Families of rows that turns and mirrors carry onto each other, the same ones carrying the whole set onto itself: the rest of each named row's family, in list order:
4 families of 8 rows:
tasit: -244,-16,85,589,149,-27,-161,102
nepuv: 158,-409,107,381,-7,286,-20,-63
lole: 124,-109,153,-473,-101,-32,305,-43
fatet: 118,-106,-167,402,-90,405,45,-203
kemu: 401,307,223,184,-9,-15,71,-296
bunif: -129,299,481,250,-145,-113,-122,-232
Sul: -324,-22,-124,-202,367,-39,-346,146
Vunal: -414,-138,-188,-234,60,131,-269,156
gukeb: 319,183,127,165,-355,184,152,-304
lefu: -166,243,163,-406,117,-282,-224,49
kef: -316,-34,-152,38,266,-141,-74,394
Delu: 269,-10,-25,-487,-92,-52,245,70
bavun: -330,31,158,498,146,105,-213,-124
pomo: -168,369,194,293,-355,-105,-65,-229
vaf: -403,-19,-264,-119,212,-131,-88,221
lan: -300,280,187,-264,70,-329,190,85
mus: 334,39,432,163,-159,163,40,-285
voti: -5,-88,-199,-335,230,386,149,5
Tup: 148,-236,-167,-311,350,231,-106,74
Mapu: 96,-459,-189,-176,79,123,41,240
ludib: 202,-72,421,40,-215,127,211,-343
Tisak: -362,110,-112,484,-90,143,-160,-136
deraf: 317,42,138,-513,127,-12,-12,-21
zimen: 80,-250,-344,-238,211,145,85,202
Dev: 131,-115,-34,264,173,339,60,-453
geko: 175,-218,100,391,115,393,-62,-168
dunuf: 6,250,207,315,-188,-262,-341,-161
maro: -229,232,57,-396,-88,-358,28,94
Vur: -270,-149,-14,369,-12,62,-351,-326
Mepu: 276,328,24,-375,52,46,147,175
gazef: -154,272,41,-281,-171,-224,-279,289
Puse: -239,314,461,242,-37,-216,113,-178

Which other rows belong to the same family as kemu? Vunal, voti, Dev, dunuf, Vur, Mepu, gazef
Which other rows belong to the same family as Tisak? fatet, Sul, gukeb, lefu, pomo, Tup, deraf
Which other rows belong to the same family as bavun? bunif, Delu, vaf, mus, zimen, geko, maro

